X =
[[130 115 133 123]
 [140 145 114 106]
 [113 132 145 137]
 [132 123 120 119]
 [119 127 124 134]
 [132 123 120 119]]
Counting starts at 0.
Report the top entry of the column that holds the smallest entry.
123
Report the entry at row 0, column 2.
133
The entry directly below the smallest entry: 137
The entry just right of 140 -> 145
Report the bottom entry of the column that holds the smallest entry.
119
The entry in row 0 and column 1 -> 115
The entry at row 2, column 2 -> 145
The top-left entry is 130
Report the entry just left of the smallest entry.
114

Read these off the table that follows. Counting starts at 0.
1) Which number is the entry in row 0 and column 1?
2) Which number is the entry in the bottom-right corner?
3) Which number is the entry at row 0, column 2?
4) Which number is the entry in row 0 and column 0?
5) Which number is the entry at row 1, column 0?
128  118  142  121  134  133  132  126  125  136  130  127
126  131  133  131  115  131  117  123  133  125  124  133
129  114  133  114  140  133  137  126  120  136  131  127
125  127  133  131  115  131  117  123  131  125  124  133
125  123  150  128  115  133  117  120  129  132  127  131
129  135  115  128  127  126  132  131  129  121  127  131
129  139  115  134  127  121  127  134  131  121  127  129
130  135  107  131  134  121  132  134  129  121  128  127
129  131  107  118  140  128  137  134  125  125  128  131
126  131  133  134  115  128  117  126  133  125  125  129
129  139  107  134  134  121  132  134  129  121  128  127
127  123  142  131  127  131  127  123  127  136  130  123
131  123  124  124  146  126  142  131  122  136  133  121
125  131  142  138  109  128  112  123  133  129  125  129
129  139  107  124  134  126  132  134  129  117  125  133
127  123  150  131  127  128  122  123  129  136  130  123
1) 118
2) 123
3) 142
4) 128
5) 126

m =
[[129 127 114 116 139 130 147 135 109 125 129 144 135 114 134]
 [133 130 119 120 138 132 143 138 104 125 120 147 126 123 136]
 [133 127 116 116 139 132 144 134 108 125 124 146 131 119 135]
 [135 127 118 116 139 132 142 135 107 126 121 148 128 122 136]
 [137 125 116 109 139 133 143 130 114 127 126 149 134 117 134]
 [139 125 118 114 138 137 140 126 112 128 120 151 127 122 134]
 [140 124 118 111 139 136 140 125 114 128 120 152 128 122 135]
 [131 129 115 116 137 134 145 131 110 127 128 146 133 116 133]
 [134 130 119 121 137 134 142 135 105 126 119 147 125 124 136]
 [141 126 118 110 138 137 139 125 114 129 122 152 129 121 134]
 [139 125 116 107 139 136 141 124 117 129 126 151 134 117 133]
 [132 128 116 117 138 133 145 133 109 126 125 146 131 118 134]
 [135 128 115 106 139 132 145 134 114 128 132 148 138 114 134]
 [141 130 120 111 136 137 138 130 112 131 122 153 128 124 135]
 [136 125 118 116 139 134 142 131 109 125 119 149 127 122 135]]
The entry in the bottom-left corner is 136
The entry directly above the largest entry: 148
Which number is the largest entry?
Answer: 153
Which number is the fourth entry, reading row by row?
Answer: 116
Which number is the last entry of the largest entry's row?
Answer: 135
Which number is the top-right entry?
Answer: 134
Which number is the entry just right of the largest entry?
Answer: 128
The top entry of the column that holds the largest entry is 144
Which number is the second entry on the diagonal from the top-right corner?
Answer: 123
Which number is the entry just left of the centre entry?
Answer: 145
Which number is the entry just right of the centre entry?
Answer: 110
The first entry in the row that holds the smallest entry -> 133
The first entry on the main diagonal is 129
The last entry of the smallest entry's row: 136
Which number is the fifth entry, reading row by row?
Answer: 139
Which number is the second smallest entry?
Answer: 105
The smallest entry in the last row is 109
The third entry on the diagonal from the top-right corner: 131
Which number is the third entry, reading row by row?
Answer: 114
Which number is the fourth entry from the end, reading row by row?
Answer: 149
Which number is the entry directly above the centre entry?
Answer: 125
The centre entry -> 131
The entry directly above the smallest entry is 109
The 3rd smallest entry is 106
The entry directly below the centre entry: 135
The last entry, reading row by row -> 135
Which number is the smallest entry?
Answer: 104
The entry just right of the smallest entry: 125

Questions about the table below. Indices start at 0.
1) What is the top-right entry?
2) What is the entry just left of 110?
3) What is the bottom-left entry?
4) What is the entry in row 2 and column 0?
5) What is the entry at row 1, column 2?
6) What is the entry in row 0 and column 2?
7) What is the entry in row 0 and column 1?
8) What is the entry in the bottom-right corner?
[[121 119 135 122 116 121 136 133 114 133]
 [141 138 109 143 146 144 114 122 146 106]
 [124 132 133 127 120 130 138 126 115 137]
 [129 128 123 126 130 125 123 133 124 125]
 [120 124 132 122 116 126 137 134 113 136]
 [140 135 112 141 144 139 115 123 142 109]
 [136 138 123 129 139 129 113 130 136 121]
 [120 126 132 124 118 126 139 126 113 137]
 [125 127 122 128 124 134 132 127 121 124]
 [131 126 117 132 133 132 123 131 131 117]
 [126 138 135 127 125 131 133 125 119 139]
 [119 124 138 118 114 122 135 137 111 137]
 [136 128 114 138 138 136 120 127 138 110]
 [128 133 123 134 128 136 135 122 122 129]
 [123 123 140 118 116 122 129 139 123 134]
 [121 124 133 120 114 127 134 137 113 132]]
1) 133
2) 138
3) 121
4) 124
5) 109
6) 135
7) 119
8) 132
